In the data rows, 128 means zero.
Some points, one per row:
[161 145 148 120  92  88  92 134 136 146 134 163 123 100 109 136 147 161
 181 148 122 108 127 168 127  69 148 156 153]
[123  66  91 101 175 131 179 120 158 152 159 125 103 112 125 125  69 205
 182 172 143 195 137 142 122 119 135 138 157]
[140 117 121 152 141 114 115  69  93 123  90 104 189 133 160 158 142  70
 137 123 123 141 145  98 122 107 147 153  96]
[114 161 119 137 167 180 103  94 103 108  88  63 131  99 124 159 123 145
 171 109 137 144 126 138 132 116 127  71  87]
[ 76 145 177 160 144 151 122  97  78  68  90 113 138 111  57 124 111 136
 174 147 111 109  83  78 132 159 133 138 103]
[147 110  70 121 149 166 156 139  89 140 139  73 148 181 166 164 105  61
  71 145 142 105 111  61 135 130 106 118 122]
[130 137  84  93 107  88 129 118 142 149 149 111 148 151 179 126 102 109
 102  55  58  66  99 106 121 125  83  76 140]
[101  91 140 157 163 140 142 154 139 155 141 142 154 200 128 148  67 108
  95 150 126 143 166 173 129 110 134 159 120]
[136 130 142 142 123 110 124 126 149 169 141 109 157  70 152 128  87 122
 195 179 163 150 152 127 183 124 165 174 177]
[144 139 180 203 135  63  87 151 127 130 124 130  77 146  98  76  98 110
 116 152 152 179 169 166 122 132 133 114 122]
[134 164 140 124  90  98 158 183 198 187 164 156 187 136 153 121 117 170
 138 197 141 127 187 110 119 105  71  78 128]
[163 151 162 120 135 122 125  69 117  86 124 171 167 182 125 140 112 103
 153 118 112 121 101 139 152 141 139 216 168]
[138 116 111 130 123  90 111 122 141 155 142 178 123 150 210 155 191 111
  90  91  76 120 145 145 119 104 116 122 134]
[163 156 197 186 161 157 147 122 112 161 157 102 126 140 143  88 163 144
 118  97  96 100 126  96 173 139 108  94 114]
[114 148 151 163 149 129  71 100  79  70 166 143  62 127  96 116 108 111
 135 155 174 123 124 142 124  94 108  99 131]
[ 90 125 143 114 108 136 126 114  82 159  88 130 101 134 122 132 119 124
  71 134 141  88 124  71 121 106 175 160 144]
[176 154 127  76  94  69  70 115  88 127 128 227 142 145 105 167  85 103
 100 160 151 174 170 158 116 108 118  90 128]
[170 123  70 119 168 117 145 132 127 164 152 128 104 126 113 116  88 137
 127 132 100  83 140  91 123 129 205 176 173]
[ 98 142 162 167 156 199 182 167 150 101  85 127 146 166 113  75 101  95
 148  73 123 163 102 138  88 131 136 149 107]
[ 90 121 113 129 133  75 137 106 155  91 133 152 115 130 124  47 140 136
  56  59 112 156 150 181 140 171 113  91 111]
[143 142 158 168 181 181 148 131 128 137 145 102 103 149 112 158 149 120
 134 139 143 194 133 144 157 122 134 142 185]
[125  99 128 164 152 136 127 133 127 135 159 127 161 113  75 148 132 148
 124  70 122 181 134  99 110 127 144 140  97]
[145 133  99 104 144 169  98  98  96 121 102 123 102 169 158 130 124 143
 159 152 151 134 128 139 148 131 110  94 152]
12 more points follow, each with its number after it:
[ 90 145 125 173 187 148 146 140 117 159 130 100 117 118 150 122  83 129
 122 123 128 103 150  94 120  73 137 131 115] 0
[151 131 145 113 127 134 105 153 139 151 175 132 187 157 163 149 123 121
  71 136  82  71  82  76  53 100 124 105 146] 1
[153 147 167 146 181 181 182 106  72  93 138 155 146 148 112 106  83 133
 188 184 142 130 194 164 167  97 109 120 147] 2
[143 159  70 111  77 160 177 159 156  94  62 117 133 139 119 164 185 200
 172 159 131 190 157 169 150 166 156 178 122] 3
[129  97  81 141 126 139  67 145 147 142 137 138 121 131 129 121 159 172
  89 125 150 138 172 196 142 169 148 122 139] 4
[167 155 198 167 149 125 142 154  94 149 145 163 101 178  70 251 162 126
  73  89 123 141 169 188 195 153 124  88 130] 5
[141 162 151 126  94 128 134 111 126  69  93 141  65 103 129  55 124 141
 158 156 134 152 167 151 118 118 103 132 150] 6
[122  74  57 123 112 156  86 119 110 171  70 218 150 168 134 156 186 171
 117 160 225 192 182 146 167 124 118  71 112] 7
[120 148 149 101 102  87 165 163 191 154 148 123 120 118 125 107 120 145
 157 148 117  55  91  88 127 115 140 166 118] 8
[ 85 125 115 119  80 101 114 150 141 150 127 103 132 129 110  83 138 159
 158  91 121  94  90  97 153 175 106 166 158] 9
[ 71 129 161 160 158  82 124  94  84  49 139 130  72 162  70 151 156 109
  84 187 142 124 121 107 161 167 125 118 143] 10
[120 102 135 119 141 123 139 152 137 109 144  90  89 153 108  80  97  88
 120 126 152 110  83 129  86 139 118 108 100] 11
Which of these numbered points is nearest to each point below, looking only along the 6 directions in which the first points spread most? Its number follows each.
[178 123 169 127 134 122  98 139  99 110  93 109  87  70  88 162 116  81
 132 166 151 150 112 116 112 116 157 152 178] > 2
[169 213 195 158 109 137 163 140  67 115  57  70 105  86 122 123 164 152
  96  38  52  65 125  87 103 121 126 192 160] > 9
[139 176 148  98  79 122  63 114 107 163  66 135 130  92 105  77 117 119
 145 127 167 114 174 127 123 110 150 141 130] > 6
[106  68  70 102 176 125 189 104 131 114  97  91 136 172 177 227 145 219
 152 151 116 164 186 140 178 148 158 114 103] > 0
[113 117 126  93 149 163 141 121 155 147 130 123  84 133 104 130  58 142
 164 132 121 109 130 125  86 113 154 175 152] > 3
[ 74 114 125 152 183 160 135 140 115 118 108 143 142 127  72 132 110 137
  86  43  95  97 106 132  96 133 110  71  81] > 11
[161 167 171 176 100  92 148 193 199 173 166 171 206 173 140 129 126 107
 124 143 108 142  95 133 131 137 103 102 135] > 4
[161 145 185  69 149  91 151 137 128 108 120 121 113 149 128  96 173 163
 123 113 156  70 177  71 130 136 117 103 140] > 9
[ 96 115 102 110  86 115 139 132 107 117 128 164 141  93  90 133 204 183
 125 100 138 140 118  87  95 102  81 138 104] > 9
[159 130 130 153 107 109 109 213 148 226 166 158 165 139  93 122 128 169
 141 162 131 102 184  93 143 123 161 148 178] > 8
[138  80  72  80  82 125  59  89 129  81 158 167 158 112 104  85 123  65
 117 104 163 189 123 204 100 138  99 132  73] > 5
[ 96  93 102 111  93 123  85 117  96 140 120  70  94 114 111 146 189 154
 196 162 174 171 132 164 166 118 145  62 103] > 2
[121  83  91  98 144 177 122 124 139 171 128  96 164 155 116 146 141 125
 120  91 148 134 128 153 178 169 141 197  88] > 0
[161 156 155  72  72 163 187 182 187 140 119  78  92  99 111  86 125 134
  71  98 118  94 102  91 121 162 143 140 135] > 9
[134 165  96 146  70 137  80  40  30  89 116 103  56 117 156 133 174 140
 161 160 181 136 107 149  70 125 127 165 139] > 10
[155 164  76  87  86 115  46  69  68 126 132 134 147 120 147 119 104  96
 126 207 177  85 145 127 131  88  94 116 160] > 7
[117 110 144 113 170 219 150 112 126 147 138 171  71 128  86 117 105 158
  68  83 139 144 168 144  97 150 139 154 119] > 11
[204 164 158 156 153 108 122 105 114 147 175 110 125 143 124 125  52  79
 104 161 156 141 182 131 166  79 143 107 152] > 7
[130 148 150 132  91 108 143 173 144 170 150 217 157 103  73  46  81  86
  97 140 118 153 213 182 185 170 164 105 125] > 4
[ 89 144 136 176 112 135 104 114  64  80  92 145 126 100  96 143 187 153
 134 134 177 148 112 155 169 198 109 117  79] > 10
[194 179 177 127 115 138 198 178 215 160 150 104 108  99 161  71 127 110
 137 134 136 144 134 102 138 143 119 166 169] > 8
[113 144 158 158  70 123 131  69 147  91  95 131 118 125 109 131 139 131
 198 121 146 140  84 146 137 132 129 134 116] > 6
[100 124 117 134 170 160 147 107 141 117 175 195 133  94  85  81  90 155
 164 173 143  79  89 109 120 145 146 144 128] > 3
[149 118 122  90 123 156 167 156  74  70 123 130 100 101  83 156 111 112
 171 181 121 107 109  71 171 135 120 157 154] > 2
[125  96 106  83  70 140 151  69 133  83 103 108 100 125 102 115 118  96
  98 119 188 210 181 176 142 120  91 106 135] > 5
[189 174 193 113 119 163 166 120  95  98  88 126  93 150 168 147 168 123
 122  93 108 141 117 125  70 161 134 194 182] > 9
[124  94 103 130 157 167 200 212 115 121 149  98 131 159 141 159 113 120
 123 111  74 101 140 125 150 155 139 188 169] > 0
[104 106 129 141 132 127  93 110  87  75  97 147 161 237 123 133 112 150
 127 154 166 136  93 109 155 200 143  71  85] > 10
[149 119 130 129  66 116  71 117  77 111 117 137 133 105 107 162 183 160
 167 186 161 126 135 126 103  64 116 112 113] > 6
[175 162 130  69 115 102 172 172  91 139 126 107  68 138 126 143 167 147
 170 168 136 152 148 130 188 120 148 173 162] > 3
[174 163 176 139 121 131 114 106  81  70 106 134 126 169 141 148 105  72
  70 138  88  89  96  71 125 155 128  71 144] > 10
[ 86  82 135 128 146 110 134 144 206 151 196 185 101  98  99 162 127 128
  90  70 133 178 138 201 114 122 102  87  91] > 4
[122 177 170 147  94 150 107 148 133 132  91 169 170 129 154 142 164  95
  83 119 127 109 152 178 159 174 150  71  92] > 5
[111 119 142 145 136 159 130 133 124  86 150 145 108 151 162  93 162  92
  82  99 106 136 112 121 116 131 108  99 101] > 11
[129 125 125 115  87  98 120 143 188 134 124 130 145 136 183 137 141 125
 134  92 134 147 152 131 127  97 138 134 178] > 4
[160 143 154 159 146  93 101 103 150 152 118 125  91  68 146  71  92 107
 158 182 179 167 156 160  83  79  86 120 114] > 6
